Each path below is one point turned by a fixed rotation once a step. After each direction that follows a path, write how fast that rotation turns it, in deg/step (0 if it stays still).
Each turn is a multiple of 5 degrees from 10 to 175, or 0.
Each row of a path follows its step; steps can be skipped.
Rotation 1:
step 0: [ 29.2   4.0  18.9  -3.5  -4.4 -28.3   8.7  -6.1   4.8   2.8  -9.1  14.3
 -14.5  -4.4  10.9   1.2   1.9  14.4   4.4  -2.7 -15.3   2.0   3.7   1.2
  -8.9   1.3  -2.8 -19.2   5.3  -0.4  -6.4   7.1  -1.2 -14.7  15.1  -7.3
  16.5 -17.0  13.2  -6.1   3.9  -5.8  11.5]
step 1: [ -0.2 -12.1 -12.6 -14.5   4.9   2.1  -7.5 -15.2   0.0  10.3  -3.3   5.6
   6.5 -25.4 -13.1  -7.2   2.2  29.7   8.8  12.3 -18.8 -19.3   8.0   7.8
   9.7  -3.4  -4.9   2.5   7.8  14.4  -3.4   6.0  12.6   6.7  -6.6  -9.0
   2.0  13.4   9.3 -17.4  -1.0   9.2   9.3]
step 2: [  5.5   5.3 -18.7   1.1   8.5 -10.4   1.5  -8.5   4.0  -4.9  17.3  10.3
 -21.1  -8.2  -6.3  21.4  -9.6  11.4  -9.6   4.1   5.3   4.8   3.9  -9.0
  -5.6 -11.9  -4.0   4.2   3.2  20.8  -3.8  -8.3   8.1  23.0   9.8  15.3
  -7.7   2.4  -5.8  11.9 -27.9 -10.3  -1.3]
step 3: [  6.1  -8.5  -0.4 -16.1  -7.7  -7.4  -0.4   1.7  23.7  -2.6  13.7   4.9
   8.4   1.5   5.0  -5.3   8.9  -9.1  15.6   0.9   5.3  -8.4  10.4  -3.7
   2.0  -0.3 -23.4 -23.5 -21.8   0.9 -18.1  -5.9  -6.0  16.4   3.2 -13.0
   8.7 -18.4  -4.7  16.8  -5.3 -10.8   4.3]
step 4: [ -8.5 -25.1 -18.1  -5.8 -13.0   0.5  -7.3  -2.0  -1.7   1.5   4.9 -16.5
  -4.2 -26.3   3.6  -7.3   1.3  -4.3   0.4  20.6 -15.8   4.3 -19.9  18.7
 -17.9  -7.3   0.0  -9.9  -9.2 -10.6  -2.8 -10.6 -11.2   1.1 -10.1   1.3
  -8.8  -7.7   9.5  -4.1  -7.5  10.4 -11.0]
step 5: [ 14.5  -7.6   6.6   5.8 -16.2 -11.8  -5.1   0.9   0.8 -13.6  -2.5  -6.4
 -12.5  -5.9  -8.0  22.2  -3.3 -22.3  10.6  11.5 -14.6  -4.5  -4.7 -11.4
   6.8  -9.2  11.0   2.8  22.6   7.0   6.7 -13.5  10.9  -3.4   6.8   4.3
  -7.8  -9.7  20.8  10.7   3.8 -21.2  -6.6]
step 6: [ -9.7   6.9  16.0  -0.6   3.3   2.5  -2.6   5.6  29.2 -21.0   2.6  -4.5
  17.6   9.1 -16.8  -5.4  -1.0   6.3  -3.6  11.2 -15.7 -11.9   5.8  12.8
   3.3   4.3 -14.3   6.5  -4.4  21.1  -0.2   7.4  -6.1   5.0  -2.4  -1.8
  -0.8  -0.9  30.1  13.1  10.8   6.7  -0.5]
step 7: [ -2.9  -2.3  11.5  11.0   8.0 -12.2  14.9  15.8  18.8   2.7   6.2  13.0
  -9.8 -17.0  17.5  -8.8  -5.6  14.2 -20.4  -2.1 -15.1   9.3  -1.7   1.1
 -21.1 -11.1  19.9  -5.0  -2.3   5.3  -1.7   5.9   3.2  -3.9   4.0  -4.6
 -23.0  -8.5   7.9   2.9 -12.0  14.3   3.1]
step 8: [ 16.3 -18.9  10.7  -1.9   6.9   8.6  -8.4  11.5   5.1  11.8   6.5  21.2
   6.5 -21.0   7.1   6.5  -1.7  -5.7   2.9  -3.3 -17.4  -3.5   9.0 -16.4
  11.8  16.3   2.3 -14.2   0.6  -1.8  -4.1   4.3  28.1   9.7  13.3  -9.3
  13.4   4.8  11.3 -10.9   2.2  -8.7  -6.5]
step 9: [-23.1  -2.7 -19.4  -1.7  -5.7  23.4  -8.0  -9.4  14.6   5.0  10.2   9.5
 -10.9  -0.3   2.7  18.0  -4.9   2.4   0.2  19.2  -2.5  -9.5   5.2  17.4
  -6.1  23.0   3.0   4.6  -3.3  15.6  -5.9  -4.3  10.2   9.1   4.8  16.2
  11.6   8.0   4.6   2.4  -6.8  19.4   1.4]
step 10: [  6.2  -2.5  -9.5  -1.9 -12.1  -6.1  17.9   7.5  18.9  -9.6  -0.9  11.8
   6.6  -3.5  13.3  15.4   5.5 -18.4   2.1 -11.0  23.4   2.7  -6.7  20.6
  -2.0 -17.9  21.1  -6.4  -3.2  12.1   2.3  -8.9  14.9  13.0   4.9   1.3
   0.4 -13.5  -8.1  16.0  -8.0  -5.8   9.1]
Speeds:
[ 6.9 -1.7 -4.7 -4.3  2.2 -0.4  0.7  2.6  1.3 -4.7  5.1  0.6  6.5 -4.6
 -2.4 -4.3  4.2 -2.5  0.8 -3.4  3.6 -0.9 -4.1  0.6 10.1 -2.3  3.6  1.8
 -5.3  0.9 -0.6  3.0 -1.9  0.8 -0.3 -0.4  2.7  8.3  5.1 -1.6  3.3  1.6
 -3.7] -> 155
[ 7.9 -4.6  1.7 -4.4 -0.8  3.0  1.2  1.1  3.1  3.6 -5.3 -0.8  1.1  1.3
 -1.5  0.7  3.6  1.6 -2.8  3.3 -9.2 -0.6 -4.2 -5.5 -3.5 -5.3  4.4 -1.1
 -1.1 -9.0  2.8  0.8 -0.9  0.6 -2.1 -1.6  5.8  0.9 -5.3 -0.7 -3.2  5.6
  0.3] -> 100
[ 9.4 -1.1  2.4  2.2  5.7  2.2 -6.0  2.8  4.0  1.4 -1.5  1.3  1.9  5.4
  0.2  1.7 -3.5 -3.8 10.2 -8.4  0.0 -0.7  0.0  1.6  3.1 -3.7 -6.3 -2.1
  4.1 -1.1 -2.6 -0.9  3.6 -3.2  1.9  0.4  0.3 -5.5  1.2 -1.7 -2.9  0.6
  0.5] -> 140
[ -3.0  -1.9  -6.0  -7.4  -4.3   2.2   5.6  -2.2  -2.8  -4.6  -1.6  -1.9
   1.2  -0.6  -1.6  -0.3  -0.2 -10.7   0.6  -4.2  -1.0  -0.4  -2.2   2.3
   0.5   1.6  -2.3   1.6  -0.1  -2.9   2.6  -8.8  -2.2  -0.1  -0.7   2.9
   1.2  -9.9  -2.4   3.1   0.5   1.7  -5.1] -> 55
[-0.4  0.4  9.6  2.3 -1.6 -0.7  2.3 -6.9  0.4  5.0 -2.9 -0.2 -3.9  1.0
 -0.9  1.6  2.9 -5.4  3.4  3.5  3.6  2.6 -6.8  6.8  3.0 -3.1 -1.8  0.1
  2.0 -5.1  0.4  1.8 -2.5  3.5 -4.2 -2.9 -3.1  3.9  5.3  7.0  0.6  0.0
 -5.0] -> 55
[ 3.3  2.6 -2.3 -1.2 -2.2 -2.0  6.3  5.9  1.1 -2.7 -9.4  2.5 -3.5  2.8
  9.3  1.3  1.4  1.5 -0.5  1.5  2.4  3.3  1.1 -5.9  4.4 -1.0 -1.6 -6.9
  2.0  2.6  3.3 -4.1  1.9  0.6 -2.6  0.2  1.6  2.6  3.2 -0.8 -0.9 -7.5
 -5.4] -> 140
[ 0.4 -0.3  0.5 -0.6  3.1 -3.6  0.8 -2.1  7.9 -5.7  1.3  5.4  3.8  5.4
 -2.1 -8.1  1.8 -3.3 -1.1  2.8  6.7  9.5  1.0 -0.1 -6.5  1.7  1.4 -0.1
  0.7  1.6  0.9  1.2 -1.7 -1.6 -5.0 -1.7  4.7 -2.6 -0.2  3.2 -5.8  0.0
  4.7] -> 100
[-3.6  8.2 -2.0 -0.9 -5.2  1.2 -6.6  2.1  4.7 -0.9  2.8 -2.3  0.9 -8.2
 -5.1  4.3  4.6  3.6  5.7  1.5  4.8  3.6  1.5  1.2  0.1 -6.1 -0.8 -5.1
  0.8 -3.9  0.5 -0.2 -0.3 -1.6 -2.0  1.2  2.9 -0.9 -7.5 -0.2 -2.1 -3.5
 -4.2] -> 45
Rotation 2:
step 0: [-20.3  12.9  10.8   3.1   5.9   5.1  -8.1  -3.8  26.5 -23.0  10.4  26.4
  10.0 -14.9   2.9 -15.0  11.7  -3.9  -5.2  -4.3 -18.7  11.0  -1.7   7.6
   1.1   9.6  -8.4  -7.4   4.4   2.2  -2.6  -4.4  22.5  -0.4  -7.2  -9.8
   7.2 -11.4  -1.5  13.1 -18.1  -4.9  13.6]
step 1: [ -3.2  -2.4   0.4 -10.8  -0.7  18.9  10.7  10.6   2.1  14.0 -13.7   5.2
 -26.8 -14.2  21.8  -7.7  13.0  -8.5  -5.8  -7.8  27.3  -1.0   4.2   4.2
 -11.8   4.9 -15.2  -2.2  -4.7  -2.8   5.4 -22.4  -8.2   5.1 -20.1   5.2
  -9.4 -19.0  -0.7  10.7  -7.5   3.8  12.5]
step 2: [-14.0 -13.2  12.3  28.4 -10.2  -0.4   4.1   4.5 -20.1  -1.7  -4.4 -29.0
   8.5 -13.8  12.6  10.4  -4.3  -5.7   0.3 -12.3  -7.6  13.8  13.7  -7.2
 -24.7   2.6   8.1   3.2  -2.5  -7.6  -0.9 -16.9   6.8  -8.5  -6.0  -6.4
  -4.4  15.1   3.9  -9.4  -3.9  12.6  14.9]
step 3: [  9.0  -5.7   4.4   9.2  15.2  -6.2  27.7  -6.4  25.5 -10.5   5.7  17.8
   6.0   8.3  -6.3  20.0 -19.7  -8.6   2.3  -1.6  11.2  23.6   8.3  -7.7
   7.2  23.1   4.8   1.8  -7.2   0.2   5.0   2.4  -2.6   6.0  -7.8   3.9
  -0.9  10.1  -1.7 -11.5   6.9  24.7   6.0]
step 4: [ -2.1  -2.2   9.4   2.8  -3.5 -24.7  -2.8 -26.8  10.2  -1.4   5.6   9.9
 -32.9  -5.1   2.2   1.8 -12.3 -16.0  -9.4 -12.3  -6.4  -8.3   3.0 -10.2
  -4.9   0.4 -17.8   9.2  14.6  -5.5   3.3   5.6  18.9  23.4  -0.6  -4.2
   7.2   2.0   4.7  14.1 -11.6  -1.7 -14.9]
step 5: [  6.2   4.6 -19.5 -11.1  -2.8  -3.6   4.7  -0.3  -2.8 -17.2 -23.5 -12.4
  -9.7   2.5   8.7   4.0  -5.5   9.8   1.6 -13.6  -3.5   4.2   3.1  25.0
 -16.9  11.8   7.8   8.5   4.4   6.8  16.1  -1.8  -1.1  -3.2   4.3  19.1
   2.3 -20.5  21.3   7.3 -30.5   3.8  -6.7]
step 6: [ 15.4 -22.3  11.0   1.1   6.8 -11.7 -15.5  13.0   1.3 -36.2   3.6 -15.5
  12.2 -15.6   3.4  -9.7   2.8   8.9   9.6  -5.3  14.8   4.2   8.9  -2.6
  -4.9  -9.2   9.8 -16.3   1.7   9.3  -2.0  -5.0  12.7   5.1 -26.2  -2.3
  15.6 -10.7   4.9  -0.6   7.8   5.6   0.0]
step 7: [ -2.7  -7.6  -0.3   3.7   5.4  -1.9   7.7  23.3  21.1  -6.6   8.6  12.4
   2.1  11.0  -8.5  16.6   3.4   2.1 -11.3   8.5   1.0 -10.4  -1.9   1.0
 -12.6  -4.5  -9.6  12.8  -8.1   7.4  21.3 -31.5  -0.6  -0.9 -18.7   2.7
   5.4  23.8  -2.8  26.2   9.9   0.4  -4.0]
step 8: [  4.0   0.7  -5.4  11.5   1.4  10.1 -15.4  -7.0  -2.4  -0.7 -10.7  -2.9
 -16.7  10.0  20.4  15.7   8.8 -18.7 -18.2 -18.2   9.7   4.2 -26.7   8.3
 -13.2  -6.9  -4.7  -3.7  -7.5  10.0   1.2  20.8  11.5   6.7  -2.8  -0.8
   2.9  33.6   1.1  -0.6  -1.8   5.9   4.9]
step 9: [ 13.5   9.1  -1.3   0.4   2.9   2.8  10.6  12.7 -13.4  -5.1 -12.6  -8.9
  -8.5  -1.2 -12.9  16.2 -18.1  21.6   5.4 -15.3   1.7   8.2  11.2   1.2
 -13.4  -4.3  -6.2   6.3 -13.4   5.1  19.4  21.3  -7.8  25.4   0.0 -19.8
 -14.6  -2.4   4.5 -20.6   4.7  -4.2 -11.3]
step 10: [  5.8 -13.7  23.8 -18.6  -3.9  -7.9  10.2 -11.1  -2.7 -20.5  -4.3 -15.7
   5.7   7.5 -17.3  -8.9  -5.9  -4.3  -0.2  -3.0  -8.1 -14.9  -5.6  -2.6
  16.5   6.9  19.9  -0.8  14.4   5.8  21.1  -1.5   2.2  13.9  -2.0   5.0
  14.4  19.5 -14.1 -15.5  -3.0 -11.9 -13.0]
Speeds:
[-2.8  0.0 -4.2  1.1 -1.4  0.7 -1.8 -4.8 -5.1 -2.6 -5.2  0.1  4.4  1.4
  2.4 -0.7 -1.4  1.4 -3.7 -0.2  8.4  1.2 -6.4  2.0 -6.0  4.3 -9.2  1.1
 -0.2 -5.8 -0.5  0.0  0.9  2.0 -0.6 -1.0 -4.2 -5.7 -1.4 -2.7 -2.1 -8.2
 -4.3] -> 95
[-3.3  0.1 -0.7 -6.4  6.5  2.8  2.6 -2.4  1.2  0.2 -5.8  2.9  3.2  5.3
  3.9  0.8  5.2  1.0  2.2 -0.4  3.7  2.9 -2.1  0.1  0.9  8.3  7.8  3.3
  1.3  8.0  3.1 -3.7  1.2 -2.6  5.0 -1.7 -0.4  1.2 -5.8  1.0 -2.2  3.0
 -4.3] -> 155
[-1.1  3.2 -2.0  5.8 -2.9 -1.8  2.5 -3.4 -0.8  0.5 -3.5  0.3 -4.2  5.0
  3.0 10.3  2.8 -0.7 -3.5  5.2 -2.7  6.5  1.8 -0.5  1.0 -6.4 -0.7 -1.5
  2.1 -0.6  1.6 -1.2 -1.8  3.5  0.4 -1.5  5.8 -2.6 -8.2 -7.4  4.0  2.5
 -1.3] -> 65
[ 2.5 -2.1 -2.0 -1.3  4.5  1.7  0.5  2.5 -7.4  2.7 10.5 -4.9  3.5  1.1
 -0.8  5.6 -0.5 -9.5 -4.4  5.5  2.6 -0.6 -1.2 -1.7 -4.9  2.5 -3.7  2.1
 -0.1  5.6  2.0 -0.2  3.0 -3.5 -0.1 -1.8  0.5 -3.6 -0.8  1.3  2.1  3.6
  5.0] -> 70
[-2.9  6.1  1.9 -0.1  2.9 -0.7 -1.4 -6.0 -4.9 -2.3  7.2 -1.7 -1.5 -3.8
 -4.1  6.3 -5.5  2.0  4.5 -2.4  2.6 -4.2  1.5  3.3  4.6  3.0  1.7  4.6
  4.2  0.0 -1.9  3.6 -1.1  4.1  1.2  9.1  2.8 -2.2 -3.7 -0.7 -3.8  1.5
 -4.8] -> 60
[-4.4  0.4 -2.7 -6.0  5.1  4.4 -0.5  1.8  3.8 -4.5  0.3  3.9 -4.1 -3.1
  0.7  3.6 -7.0  1.6  4.5  5.2  0.5  1.3 -2.8 -3.7 -4.6 -6.1 -2.0  0.7
  5.1 -0.7  4.4 -3.5 -5.0 -3.7  4.4  2.8 -4.7  0.8  5.8 -5.9  1.7 -0.2
  1.8] -> 175
[-6.8  1.7  5.1 -4.4 -0.6  0.0  0.8 -2.3 -1.5  1.1 -3.8 -3.9  1.9  3.3
 -6.2  6.1 -5.2  1.1 -4.5 -2.7 -5.4 -4.4  2.4  0.3 -5.3 -1.7  3.1  0.3
 -4.2 -6.0  1.1 -6.7  2.5 -4.1  5.0 -2.8  4.9 -0.1  0.2  5.9  0.2 -4.2
  1.1] -> 140
[ 3.9 -0.9 -0.1 -1.2 -2.3 -1.3  7.9  2.9 -8.8 -1.3 -0.4 -6.7  1.6 -4.1
 -1.2 -5.0 -0.4  9.5  3.9 -2.9  1.7  2.1 -3.7 -1.7 -2.2  1.5  0.2 -3.1
  5.5 -4.5  4.1 -2.1 -1.9 -3.4  1.0 -1.8  5.6  0.4 -2.7 -1.8  3.4  6.3
  1.2] -> 95
